Named moves, each a turn or a mirror, and the order they were made in; the first pair answered:
move lefog:
[  3.7,   1.6,   2.5,   6.2,  -1.6,  -4.9,  -2.1,  10.9,   1.0,   3.8,
   8.7, -11.6,   5.9,   6.4,   7.9,   7.7,  -6.1,  -1.9,   1.5,   5.9,
   6.6,  -6.9] => [  5.4,   3.4,  -5.0,  -1.7,   6.8, -11.0,   0.2,   6.3,   4.6,  -2.6,
   3.8,  -2.4,   3.9,   2.7,   5.3, -10.6,   3.2, -10.3,  -5.7,  -6.6,
  10.8,  -3.4]
[ -2.3, -17.3,  -7.5,  12.9,   6.3,  -4.4,   7.9,   9.0,  -3.4,  21.6,
 -14.0,   7.5,  10.8, -12.6,   9.5, -19.4,   4.0,   6.0,  -1.8,   1.5,
  -7.3,   5.8] => [ -1.4, -19.4,  -4.8,  16.6,   2.3,  -1.1,   5.2,  12.3,  -6.2,  23.9,
 -11.5,   3.0,  13.0, -12.7,  11.9, -11.4,  -2.6,  10.2,  -0.5,  10.9,
 -10.1,   3.4]
[  0.7,  -6.6,   5.9,  15.3,  -4.8, -11.6,  -3.3,   6.3,  -2.9,   7.4,
   8.1, -22.2,   2.3,   4.6,  -2.2,  16.6, -12.2,   2.8,   0.5,  10.1,
   5.2,   1.1] => [  2.8,  -1.1,  -8.6,   1.7,   7.1, -22.4,   1.8,  -0.7,   5.2,   3.8,
   2.1,  -3.2,   0.6,  -0.9,  -6.8, -12.5,   2.0, -10.9,  -9.4, -16.0,
  11.3,  10.0]
[ -9.9,   3.5,  16.2, -19.8,   3.7,  -1.5,  13.9,  -2.9, -14.9,  -4.7,
  11.9,  23.0,  -9.2,  -4.5,   4.6,   6.1,  14.0, -28.3,  -0.4, -10.2,
   1.8,   2.5] => [-11.3,  -0.1,  26.5, -13.7,  -3.0,   6.3,  11.8,   0.6, -19.5,  -2.0,
  16.4,  11.4,  -5.4,  -1.9,   8.0,  25.1,   4.3, -20.1,   5.9,   7.6,
  -0.6,  -4.6]
move Febo:
[ -5.3, -20.8,   7.9,  -5.9, -10.6,   4.7,  15.8,  -3.4, -28.0,  -3.3,
   7.3,   6.4,   3.4,  10.9,   9.1,   8.8,  -4.2, -19.2, -12.4,  -2.0,
   3.6,   7.4] => [  3.0, -11.7,  -4.6, -12.9,  -3.4, -15.3,  16.5,   4.3,  -4.8,  -8.0,
  13.1,   0.1,  -1.1,  10.8,   3.5,   1.0,  -1.6, -20.7, -15.6, -18.1,
  13.2,  13.4]
[ -1.9,   0.5,   1.1,  -6.5,   4.2,  -5.8,   7.8,   8.6,   7.7,  -6.1,
  21.4,   2.8, -10.7,  -2.3,   1.6,   3.5,   3.3, -10.7,  -0.7, -11.3,
   0.1,  -4.8] => [  8.5,  -5.0,  -9.6,  14.8,  12.9,  -3.9,   3.2,   9.8,  -1.1,   8.4,
   2.0,   1.5,   2.2,  -9.0,  -2.1, -11.0,   5.9,  -2.8, -13.5,  -6.6,
  -1.2,  -2.1]
[ -1.7,  -4.4,  -0.8,  -5.4, -20.2,   2.8,   4.2,   7.5,   9.1,   2.1,
  10.3,  -4.6, -15.3, -10.7, -19.0,   3.6,   2.5,   3.5,   8.7,  -3.3,
  -4.6,  -0.7] => [  5.7,  -8.5,  -8.1,   5.1, -12.0,  -0.2,   1.2,   7.4,  10.6,  10.2,
  -0.2,  -6.8,  -9.3, -14.6, -20.8,  -7.7,   4.4,   6.9,   2.9,  -4.5,
  -4.2,  -0.6]
[ -5.1,  -3.9,  -1.3,  17.4,   1.5,  -2.1,  12.2,  -5.5, -21.9,  10.7,
   1.6,   7.2,  12.3,   2.4,  15.8,  -2.8,   7.1,  -9.2, -11.9,   1.4,
   4.9,  -3.8] => [-12.3,   2.9,   8.8,   1.3,  -5.1,  -5.6,  16.3,  -5.6, -11.6,  -3.5,
  18.5,   5.7,  -1.2,   6.3,  17.3,   7.7,   5.0, -15.4,  -2.6,  -6.0,
   9.0,  -2.7]
move toruv:
[ 10.4,  -3.8,   1.4,   5.8,  -8.7, -14.9,  14.8,  17.9,  19.9,  -3.0,
  20.0,  -3.6,  -6.5,   0.3,  -2.1,  14.1,  -5.7,  -1.4,   1.5, -15.2,
  14.8,   6.1] => [  5.6,  -2.6,   8.8,   8.1, -20.3,  -0.9,   1.8,  15.6,  15.2,   0.9,
  10.7, -11.5,  -2.6,   1.8,  -4.8,  28.3, -14.4,  10.4,  13.7,   4.0,
   3.0,  -1.4]
[  0.1,   9.9,  -7.3,  -6.1,  10.9,  -3.3,   3.5,  10.0, -14.2,   6.5,
   2.5,  10.2,  -6.5,  -5.8,  14.7, -10.8,   5.3,   0.9,  -3.2,   4.7,
 -21.0,  10.6] => [  0.5,   4.8,  -4.7,  -2.5,   9.6,  -7.6,   9.6,  11.5, -14.1,   5.5,
   9.6,   7.7,  -8.0,  -4.9,  14.4, -10.7,   6.2,  -0.9,  -5.1,   0.3,
 -17.8,  12.0]
[  5.5,   4.2,  -3.9,  14.8,  -8.2,  -8.0, -12.2,  16.1,   6.5,  -4.1,
   0.9,  -5.0,  -5.6,  -0.2, -18.6,  -8.9,   0.9,  23.8,  11.5,  -1.7,
 -15.4,  11.1] => [  6.7,   5.6,  -5.9,  11.2,  -5.1,  -8.6, -12.8,  14.8,   7.6,  -4.4,
  -1.8,  -4.0,  -6.3,  -0.7, -18.3, -14.5,   1.9,  23.8,  10.7,  -4.8,
 -14.8,  11.6]
[  2.7,   5.7,  12.4, -29.6, -20.8,  -7.9,   5.0,   6.4,  32.3, -30.1,
   4.0,  -8.7, -23.6, -11.1,  -3.2, -18.9,   8.0,   6.4,   9.1,   6.3,
 -14.6,  16.9] => [  2.6,   3.8,  13.2, -29.8, -23.1,  -7.4,   7.8,   7.0,  34.0, -29.4,
   6.9, -12.2, -22.4, -10.3,  -3.4, -17.0,   6.3,   7.4,   9.4,   6.0,
 -12.3,  17.1]
Pairs:
(2 to 4 moves a pair)
[-11.1,   3.3,  -8.7, -15.1,   2.4, -15.5,   8.6,  -3.5,   7.9, -17.8,
   6.5,  12.6,   5.0,   1.7, -10.5, -11.9,  10.0, -21.1,   1.8, -17.8,
   6.3,   7.2] => [-11.7,  12.2, -10.1, -12.3,   0.0,  -0.4, -11.6, -16.6,  -7.7,  -8.7,
 -21.5,  12.5,  15.0,   0.3, -12.9, -18.2,   9.0,  -7.9,   6.6,  -0.3,
  -7.5,  -0.4] : lefog, toruv, lefog, Febo
[ -4.5,  20.1,  -3.5, -31.6,  -8.3,   9.8, -18.3,  -9.9,   8.0, -11.7,
 -27.5,  15.6, -14.1,  -0.7, -10.2,  -9.1,   5.7,   3.7,   2.2, -10.7,
  -8.9,   4.2] => [ 11.4,  10.4,  -9.0, -14.4,  -5.9, -16.3,   0.2,  13.4,  35.0, -14.4,
   8.1,  -6.6, -17.8,  -0.1, -12.5,   8.2,   1.3,  -0.1,  -1.3, -23.3,
   9.3,  15.3] : lefog, Febo, toruv, toruv
[ 12.1,  15.9, -10.4,   2.5,  14.5, -21.6,  -7.5,   4.3,   9.7,  12.0,
  -3.0, -15.4,   9.2,   5.9,  -0.1,  -4.2,   3.5,  -5.4,  -2.4, -10.2,
  10.3,   6.1] => [  2.8,  22.8,   4.8,  -7.5,  -0.3,  -4.1, -17.2,  -1.3,   1.5,   9.8,
  -8.5, -18.8,   8.1,  12.8,   3.1,  14.9,  -7.2,   2.1,  12.5,   9.1,
   1.3,  -4.9] : lefog, Febo, Febo, toruv
[-10.6,  29.4,  -7.3, -10.2,   0.3,  -5.3,  -5.7,  -5.9,   7.0,   5.0,
 -17.8,  -8.0,  -2.2,   8.1,   3.3,   0.4,  -0.8,   2.4,   5.4,   2.4,
   0.6,   7.1] => [ -5.5,  11.0, -11.4,  10.0,  13.0,  -5.6,   7.9,  -5.2,  -8.2,  13.8,
 -16.2,   4.3,   6.7,   1.4,   6.8, -13.9,   8.8,  -5.9,  -9.6,  -8.5,
   8.9,  12.0] : toruv, Febo, toruv
[  4.7,  33.7, -14.7,   1.1,  13.8,  -5.1, -25.9,  -4.9,  18.6,  -0.5,
 -22.1, -13.4,  13.0,   3.2,  -1.4,   1.8,  -1.6,   7.8,   9.3,  16.0,
  -2.3,   0.3] => [ -4.7,  13.0,   0.1,  20.2,  12.1,  13.7, -13.6, -11.7, -19.7,   7.2,
 -20.2,  -1.6,  17.4,   2.6,  14.1,  11.0,   0.7,   0.8,   6.0,  31.7,
  -5.5, -10.9] : toruv, Febo, toruv, lefog
[ -7.2,   3.6,  10.6,  -3.6,  12.0,   4.4, -17.5, -15.2, -22.4,   8.2,
 -14.8,   8.6,   3.2,  10.9,  13.3,  -5.6,   2.2, -13.2,   4.2,  10.1,
  -2.1,   1.9] => [ 10.3,   7.0,  -5.4,   2.4,  19.6, -25.3,  -9.7,   1.3,  11.2,   8.2,
  -0.9,  -9.1,   2.8,   9.2,   5.5, -10.0,   2.1, -14.2,  -0.2,  -7.1,
  10.5,  10.7] : Febo, toruv, lefog, Febo
[  1.6, -15.9,  -5.0,   3.2,  10.7,  -5.8,   7.5,  -0.4,   0.9,  -5.2,
   4.1,  17.1,  -9.0, -14.8,  -3.3, -27.2,   5.5,  -5.7,  -1.2, -18.3,
   2.1,   9.8] => [-12.1,  -3.0,   8.5, -13.8,  -2.4,  14.6,  -7.8, -10.6, -10.9,  -7.3,
  -7.7,  18.7, -11.0, -10.0,  -0.9, -17.7,  -1.8,  -0.2,  13.9,  -4.1,
 -12.0,  -3.5] : lefog, toruv, lefog, Febo
